In the data rows, the value 128 means zero.
Some points, one per row:
[ 77 138  74 125  87 106 196 200 171  58 145  43 229 135 158 129 174  95
 164 144  70 104  96 144 128 159  70  98]
[ 59 129  18 184  46 109 186 156 159  98  62  82 177 199 115 150 135 175
 196 148  68  93  77  77 102  84 137  92]
[129 119 181 114 137 116 162 126 106 117 184 132 148  69 133 124 138 135
 121 119 146 131 142 158 128 156 117 128]
[ 58 173 102 147  88 114 159 146 121 113 110  67 137 203  94 117 156 145
 144 145  87 105  78 126  80 135 132 136]
[ 68 121 133 124 104 149 142 149 184 113 104  76 116 183 164 100 104 153
 135 130  78 145 144  80 137  95  96 101]
[113 105 150 110 100  73 148  80 144 101 142 110 163  59 179 122 100 102
 104 146 139  89 125 124 150 137  97 103]
[116  97 162 115 176 127  90 107 142  84 121 189 132  75 150 136 115 180
 104 170 165 126 144 160 198 143 138  84]
[120 122 167  68 165 114 134 135 159 108 198 128 133  64 171 131 161 108
  87 131 145 107 140 177 126 154 114 121]
[ 46 151 124 128  96 118 165 104 163  87 101  82 161 117 166 128 200 118
 123 130  72 133 121 144 108 156 102 133]
[203 110 223 114 167 169  29 105  28 167 115 247  83 126  74 124 115 140
  76 131 183 180 170 133 140 144 168 177]
[194 120 155 129 156 121  91 136  62 183 144 158  53 137 103 117 107 137
  86 148 174 137 142 115 111 136 199 170]
[157 128 175 120 155  99  84 136 118 147 109 129  92  88 127 133 142 103
 104 106 161 157 104 164 133 121 141 130]
[137 141 236  33 103  67 161 138 211  87 229 120 179  22 211 118 139  62
  90 104 165 137 164 156 152 170  73 130]
[150 163 107 143 156 153 128 133  94 143 117 138 136 146 130 140 126 127
 123 166 111 109 111  89 114  99  97 125]
[109 155  27 182  70 157 175 175 147 139  70  65 165 167 141 124 140 153
 185 127  90  95  56 109 103  95 113  93]
[110  88 181 109 139 148 123 146 110  93 174 160 116 120 120 108  91 114
 113 122 163 152 132 163 150 167  98 133]
[170 114 211  79 167  87  79  79 105 148 201 181 127  63 140 111  94  78
 103 122 176 114 191 157 164 153 126 161]
[125 136 108 129 149 108  97 112 129 141 123 142 151 106  73  95  90 118
  75 103 135 152 112 139 113  98 140 161]
[161 136 137 128  93 137 101 127 117 125  95 136 115 152 107 136  97 121
 120 115 140 144 116 122 121  91 131 140]
[ 73 148   0 190  79 170 184 138 155  90  23  46 131 235  83 150 165 140
 177 134   3 147  58  75  79  80 100  69]
[184 126 115 153 126 164 128 106  80 162 122 162 107 162  61 134 125 155
 161 128 106 117 156 116 117 106 166 138]
[131 134 161 109 151 107  92 113 165 180 160 187 130 156 133 117  93 134
 110 102 188 106 172 123 150 122 115 147]
[153 147 168 105 187  99  80 126 147 149 162 122 105 104 120 114 140 157
 155 141 142 100 166 138 121 107 134 158]
10 more points follow, each with its number after it:
[176 141 105 167 155 162  91 119  91 146  83 166  73 147  77 121 109 155
 130 113 132 134 135 125 124 106 156 152] 0
[ 55 129  95 135 147 129 155 143 158 140 145  86 163 122 157 154 150 100
 160 131  98 130  91 130 110 121 124 134] 1
[150 129 120 130 136 151 126 124 147 108 123 149 109 129 129 126  96 133
 127 125 131 113 145 106 115 141 134 120] 2
[ 76 110  88 135  86 102 187 139 225 100 121  59 210 148 197 125 140 130
 159 145  85  96 104  77  92 165  73  99] 3
[203 132 155 124 150 160  98 102  78 171 102 192  64 123  87 137  96 140
  88 115 167 145 145 134 111 101 155 181] 4
[ 87 124 127 174  63 105 148 124 141 150 108 117 138 152 121 166 146  95
 120 141  89 124 101 102 120  96 120  95] 5
[171 108 177 114 155 119  30  83  49 144 111 168  68 146  78 104 130 143
 115 144 174 158 140 134 102 129 149 121] 6
[ 81 183  63 160 114 134 142 160 151 130  86  99 128 197 146 156 150 127
 193 139  86 126  58 121 129 117 114 142] 7
[121  91 135 111 106 126 211 120 205 124 182  85 164  96 175  96 152 134
 130 117 126 111 138 105 124 184 109  91] 8
[ 70 101 166 154  89  85 158 116 166  59 136 116 134  77 132 140 117 145
 117 120 176 143 133 153 134 153 105 107] 9
Which three of these numbered points are nearest to each point below, looking only along the 2 directions in which the first points spread most? Their numbers follow each, nearest first.
[167  88 157  96 168  91  86 176  92 161 111 181  96 112 112 143 129  89
  77  94 171 158 164 137 153 157 172 155] > 6 4 2
[ 86 123  54 110  39  99 180 151 189  79 145  48 204 133 217 132 208 111
 178 128  76  79  97 147 183 175  73  98] > 3 8 1
[ 95 118  78 107  70  75 151 132 140  78 157  37 175  66 169 130 129 151
 117 161 118  98 119 177 179 177  79  62] > 8 9 3
[199 147 197 118 212 159  73  87  55 190 131 245  50 105  90  83 103 131
  79 110 169 162 181 147 138  68 195 211] > 4 6 0
[164 132 123 140 142 122 109 123 100 127 124 113 110 149 150 150 118 143
 124 155 133 133 100 154 120 138 114 112] > 2 5 1
Here are 10 other points, each followed by its number:
[102 150 167 107 114 109 143 171 117 135 181 128 128  80 148  94 119 142
 119 128 155 110 172 118 156 161 155 163] 0
[138 137  98 132 127 121 157 152 134 137 130  92 154 150 142 107 113 108
 148 115 137 143 143 117  93 159  99 143] 1
[157 118 158  90 154 133 106 129  81 181 177 174  99 112  90  91 106 143
 114 139 164 123 183 145 146 127 134 152] 2
[132 148  56 165  86 175 178 140 150 116  46  61 163 185 121 150 190 130
 189 145  65  70  50  90  84 109 137 104] 3
[132  99 219  72 211 105 134 146 109 111 208 131 120  62 166  88 134 114
  81 113 184 155 161 141 177 191 123 129] 4
[144  92 194  51 121  96 119 123  73 109 178 131 144  42 126 120 146 124
 111 114 182 158 172 177 142 150 109 154] 5
[120  93 134 122 140 128 130 137 157 112 141 121 139  99 124 127 168 121
 132 141 138 120 105 148 108 124 126 142] 6
[127  95 145  89 155  80 126 120 133 108 154 105 130  58 122 110 129 108
 129 160 178 125 153 152 161 144 107 133] 7
[135 143 118 156 133 130 134 136 112 125 113 135 106 143  88 146 120 127
 145  87 128 140 135  91 139 104 137 123] 8
[116 140 144 114 161 130 149 131 129 133 136 163 102  80 143 149 154 160
 125 118 190 110 154 160 123 117 124 148] 9
Which three of these numbered points are nearest to each point below, looking only along the 2 directions in which the first points spread most? Their numbers follow each, nearest first.
[140 121 221  86 159  86 100 126 103 110 178 116 167  59 158  92 126 110
 113  94 177 116 181 125 140 145 155 128] > 5 4 7
[142 126 200  97 164 121 133 141 106 106 167 183 107  77 128 124 136 114
 120 141 169 123 156 134 187 146 130 135] > 5 0 9
[167  94 217  58 116  71 113 106 117 109 184 154 157  72 171 129  98 118
  93 126 162 149 219 151 139 157  62 138] > 4 5 7
[101 183   0 204  91 168 150 129 135 134  42  80 150 255 117 149 131 117
 215 176  43 103  56  84  73  66 136 135] > 3 8 1
[171 115 181  88 218 140  96 123 153 147 172 179 147  80 127 142 107 104
 106 127 113 104 137 183 125 195 156  84] > 5 0 7
